In the rows, zero is written as 128.
T: rows in a few groups, each row roughly a mix of its group's directions:
T (101 x 12):
[[ 98 117  88 104 108 118 109 162 142 108 180 135]
 [160 116 123 129 103  94 177 155 140 134 175 120]
 [132 148 159 136 153  83 167 121  92 131  95 148]
 [107 119 139 128 129 115 154 142 111 128  49 113]
 [100 112 133 175 139 144  90 138  90  89 120 113]
 [158 122 176 145 160 131 148 139 115 146  79 153]
 [138 109 172 160 161 146 109 135  97 133  80 131]
 [118 106  89 128 105 118 139 143 153 125 195 109]
 [119 150 139 168 141 130 156 125 113 176  82 103]
 [150 117 126 109  92 113 142 140 126  73 162 165]
 [137 130 159 120 138  79 145 137  92 102 140 178]
 [117 157 129 145 147 124 144 123 129 185  98  78]
 [113 106  95 107  99 164  78 120 139 104 122 100]
 [119 130 149 165 108 146  99 121  79 109 175 128]
 [149 129 155 117 135  82 180 141 138 132  84 121]
 [153 110 154 112 118 117 142 143 197 123 130  93]
 [104 103  93 144 119 112 164 152 154 120 181 117]
 [123 119  90 121 105 164  76 126 146  86 128 111]
 [120 101 144 147 158 161  78 132  84 126 103 118]
 [133 102 174 134 136 158  90 136  84 154 127 153]
 [115 121  78 113 105 155 121  88 158  99 124  97]
 [125 122  60 120 128 105 116 116 114 130  81 105]
 [119 131 180 158 129 176 119 150 145 109 157 148]
 [145 174 150  92 117 127  87 165 131 147 148 109]
 [166 142 122  85 121 125 141 122 141 160 188 130]
 [106 112 104  93  82 138 112 131 170 141 160 149]
 [175 151 122 126 125 114 136 127 112  83 160 174]
 [ 98 149 149 155 161  97 172 164 117 142 111 135]
 [121 118 116 135 131 102 128 188 136  98 180 142]
 [119 134 106  74 110  90 134 108 101 132  92 102]
 [130 111 105 135 116 176 102 135 165 163 142  87]
 [ 97 167 136 130 133 149 116 192 154 142 125 107]
 [131 113 156 159 163 122 113 177  84 108 140 140]
 [142 123 190 179 117 130 140 143 119 127 123 164]
 [107 128 129 148 134 151 126 193 161 158 152 109]
 [144 145 152  90 122 111 167 116 119 177 115 165]
 [107 130 163 126  81 138 125 111  96 153 147 176]
 [103 183 126 107 140 110 109 115 153 140 164  91]
 [154 128 170 158 165 132 140 124 105 138  74 127]
 [147 114 121 102 145  73 160  83 117 104 137 137]
 [124 109 136 174 164 143 101 138 113  97  87 101]
 [102 120  80 112 129 108 120 115 115 150  79  89]
 [167 104 142 128 135  77 172 106 103 129 139 149]
 [111 121 105 139 126 110 166 168 159 141 176 101]
 [ 86  93 129 135 129 142 128 128 118 173  80  99]
 [148 162 153 121 135 121 128 123 149 127 202 142]
 [111 134 132  83  84 124 139 119 125 164 155 172]
 [130 171 165 127 155  91 161 128 136 157 163 131]
 [166  92 122  95 115  89 158 126 156 137 103 104]
 [163 135 169 162 133 105 158 164 134 120 160 149]
 [100 162 103 116 131 150 120 147 168 142 120  73]
 [122  86 178 162 132 158 151 146 124 155 123 151]
 [128 102 122  95 116 134 102 168 144 140 184 155]
 [103 133  85 126  89 121 124 128 164  98 174 117]
 [158  79 135 133 102 162 126 132 101 102 129 172]
 [121 153 100 126 155  79 151 110  95 171 119 127]
 [143  99  99  96 107 146 111 129 169  97 170 122]
 [123 161 150 106 133 115 149 160 132  73 103 161]
 [143 135 149 142 159 129 145 107 120 179  77 103]
 [106 123  95 105 110 160 101  76 139 137 101 102]
 [114  98 146 176 130 187 110 147 129 124 131 151]
 [146 145 162 113 116 109 134 144 100  83 117 181]
 [123 118 177 143 139 116 135 162  89 140 110 176]
 [147  87 101  90  86 149  97 111 122 100 134 127]
 [131 138 165 140 157  84 125 134  84 171 141 141]
 [134 155 148 158 139  84 184 148 117 109 116 142]
 [148 125 123 102  90 164 104 164 164  96 152 132]
 [174 115 150 173 167 135 120 154 148 108 134 103]
 [132  61 106 144 110 169 110 135 132 127  99 128]
 [119 124 124 131 139 105 159 185 157 143 176 113]
 [117 177 121  96 147 101 143  97 127 111  86 104]
 [161 117 163 136 113 105 144 171 109 128 162 168]
 [169 132 130 146 134 124 131 151 148 113 199 111]
 [127 109 130 138 139 140 139  81 112  93  75 161]
 [107 144 110 133 145  82 172 151 135 103  84 130]
 [119 114 109 144 120 125 103 168 141  91 189 122]
 [130 158 160 134 149  84 178 137 103 138 101 143]
 [147 112 130 125 133 143  92  61 102 143  99 128]
 [112  74 104 146 115 174  99 133 136 131  97 113]
 [142 148 154 174 147 140 143 162 145  84 111 154]
 [123 107 145 153 115 188  96 135 138 116 169 149]
 [134 132  73  93 106 119  99 114 131  89 108 104]
 [ 95 168 133 128 126 140 120 197 151 130 139 115]
 [ 83 113 109 111  80 145 114 105 161 137 100 147]
 [127 118 121 152 135 140  91 151 103  97 189 109]
 [104 151 153 128 149  87 136 180 111 120 155 156]
 [169 138 136 177 135 129 136 127 155  97 162  92]
 [107  97 163 146 136 152  92 136  93 138  87 153]
 [121 151 147 163 147 109 161 131 106 176  92 108]
 [110 122 116 165 143 143 120 106 120 191 113  91]
 [129 139 141 133 173  87 179 126 127 156 101 109]
 [131 124 166 152 118 107 142 175 116 121 166 171]
 [115 130 133 152 115 177  98 147 120  72 110 146]
 [ 86 116 103 114 126 126 115 119 126 158  81  79]
 [169 117  91 133 111 143 109 130 127  68 133 157]
 [113  95 112 173 105 139 120 143 118 167 177 124]
 [ 98 128 137 127 118 144 124  86 105 143  60 133]
 [126 199 139 109 142  88 141 122 111 109 141 135]
 [151 135 155 118 140 114 101  80  81 134  96 150]
 [150 117 142 116 118 103 164 142 113  95  65 137]
 [121 140 104 120 110 161  86 113  93  95 163 153]]

which group is each row in? (one row of each group first):
[151 104 148 162 164 131 102 181 121 106 152 125] -> S
[139 134 118 124 122  97 155 157 145 166 176  88] -> G
[112  88  96 135 125 130 130 127 108 144  60 112] -> Z

[134 163 142 117 149  69 173 132 124 139 100 120] -> Z
[159 116  98 123 104 146 102 135 154  64 123 128] -> Z
[154 114 118 106 129 103 124  54 101 117 119 131] -> G
[142 128 137 161 124 110 135 171 139  97 189 133] -> S
[148 146 143  89 162 118 156 122 154  96  80 127] -> G
[121 103  91 143 111 178 113  96 155 141 116  94] -> G
[142 104 137  93 102 135 122 101  96 148 181 155] -> Z
[125 165  88 125 120 140  93 120  99  75 134 147] -> Z
[137 143 102  90  91 113 110  83 117  87 146 125] -> G
